Small tables with named rows and columns. After each table, cells are looked up by row and column.

zib:
|  | bonub | kugaral | vurom | sipa |
|---|---|---|---|---|
| ged | 20655 | 73139 | 76981 | 34986 |
| sor | 63180 | 53141 | 29272 | 79247 |
| gav | 17783 | 76750 | 78127 | 52698 |
| ridur | 12692 | 12868 | 79362 | 79320 |
| kadu | 14589 | 59582 | 78887 | 51161 |
| lenogu | 79154 | 53962 | 13376 | 19322 |
| moke | 16687 | 50084 | 76810 | 45155 |
| vopu | 37511 | 18336 | 44189 | 42566 |
| fot | 77161 | 78708 | 20259 | 22974 |
| dabo | 20911 | 74736 | 76801 | 41263 |
| kiponen | 34825 | 20384 | 44452 | 64249 |
| dalofus | 75895 | 77179 | 18728 | 13683 |
| rutuka | 16310 | 74002 | 78145 | 52432 |
| vazavu | 37847 | 54257 | 61902 | 17482 |

bonub of moke = 16687
kugaral of sor = 53141
kugaral of lenogu = 53962
bonub of dalofus = 75895
kugaral of ged = 73139
vurom of sor = 29272
bonub of gav = 17783
sipa of moke = 45155
kugaral of kiponen = 20384
vurom of ridur = 79362
vurom of lenogu = 13376
bonub of rutuka = 16310
sipa of vazavu = 17482
kugaral of dalofus = 77179
sipa of kadu = 51161
vurom of gav = 78127

dit =
	dizi	tirilit	kolof	mesab	vokurum	kufedem
nirapad	-1.0	-0.3	-0.9	-1.0	-0.5	-1.0
kuf	0.8	0.3	0.6	0.8	0.3	0.8
ganon	0.0	-0.6	0.2	0.0	-0.6	-0.3
gavev	0.8	-1.0	0.6	0.8	0.8	0.8
nukuruz	-0.2	0.3	0.3	-0.1	0.5	-0.1
nel	-0.5	-0.7	0.7	-0.7	-0.5	-0.9
burenel	0.4	-0.8	0.6	0.2	-0.4	-0.1
vafonur	0.7	0.0	-0.8	0.7	0.4	0.8
nalo	-0.9	0.8	-1.0	-0.9	-1.0	-0.8
nub	0.0	-0.3	-0.7	0.3	-0.6	0.2
zub	-0.9	-0.5	0.7	-1.0	-0.3	-1.0

What is the vokurum of kuf in dit? 0.3
What is the tirilit of ganon in dit? -0.6
What is the kolof of vafonur in dit? -0.8
What is the dizi of nalo in dit? -0.9
What is the tirilit of kuf in dit? 0.3
What is the kufedem of vafonur in dit? 0.8
What is the tirilit of zub in dit? -0.5
What is the vokurum of gavev in dit? 0.8
Row with the largest tirilit: nalo

foz =
|  | letof | lele | vimas |
|---|---|---|---|
| lav | 626 | -728 | -807 |
| pena | 750 | -776 | -782 |
| tusugek | 746 | -814 | -847 |
| mesilan | 97 | -741 | 290 |
| vapume | 748 | -756 | -842 |
| zot | 97 | -752 | -513 |
| lize | 698 | -654 | -845 |
| pazig | 620 | -719 | -817 |
| zir | 739 | -824 | -847 |

pazig, lele: -719
tusugek, lele: -814
zir, lele: -824
lav, letof: 626
lize, lele: -654
mesilan, lele: -741
tusugek, letof: 746
pena, lele: -776
lav, lele: -728
zir, vimas: -847
tusugek, vimas: -847
zir, letof: 739
zot, vimas: -513

buvozo =
	zoz	tinug	zupoda	tonib	fopo	gizagof	tus	kom	ratido	burotu
togise	117	130	159	110	128	141	162	138	145	76
fos	109	135	157	125	129	135	155	133	143	52
vupefe	115	137	116	105	129	139	151	162	144	141
nepe	118	133	145	110	127	138	159	144	144	95
zute	118	133	146	105	127	141	162	146	145	100
lan	137	133	114	74	124	153	161	181	148	200
pideruk	123	134	130	97	128	143	158	163	144	141
pupozog	104	142	106	117	132	133	140	163	142	138
zep	83	147	85	138	135	124	122	157	137	128
danena	100	140	108	124	131	132	138	157	141	120
vovut	128	131	152	98	126	145	162	148	144	109
zevu	119	134	135	102	125	143	158	153	145	118

What is the kom of vovut in buvozo? 148
What is the tinug of nepe in buvozo? 133
What is the tinug of lan in buvozo? 133
What is the gizagof of vovut in buvozo? 145
What is the kom of fos in buvozo? 133
What is the gizagof of pideruk in buvozo? 143
What is the burotu of zep in buvozo? 128
What is the kom of togise in buvozo? 138
What is the ratido of zep in buvozo? 137
What is the tus of vupefe in buvozo? 151
What is the tonib of danena in buvozo? 124
What is the tinug of togise in buvozo? 130
What is the zupoda of nepe in buvozo? 145
What is the zoz of lan in buvozo? 137
What is the gizagof of lan in buvozo? 153
What is the burotu of vupefe in buvozo? 141
What is the ratido of nepe in buvozo? 144
What is the fopo of pideruk in buvozo? 128
What is the tonib of lan in buvozo? 74
Row with the largest tonib: zep

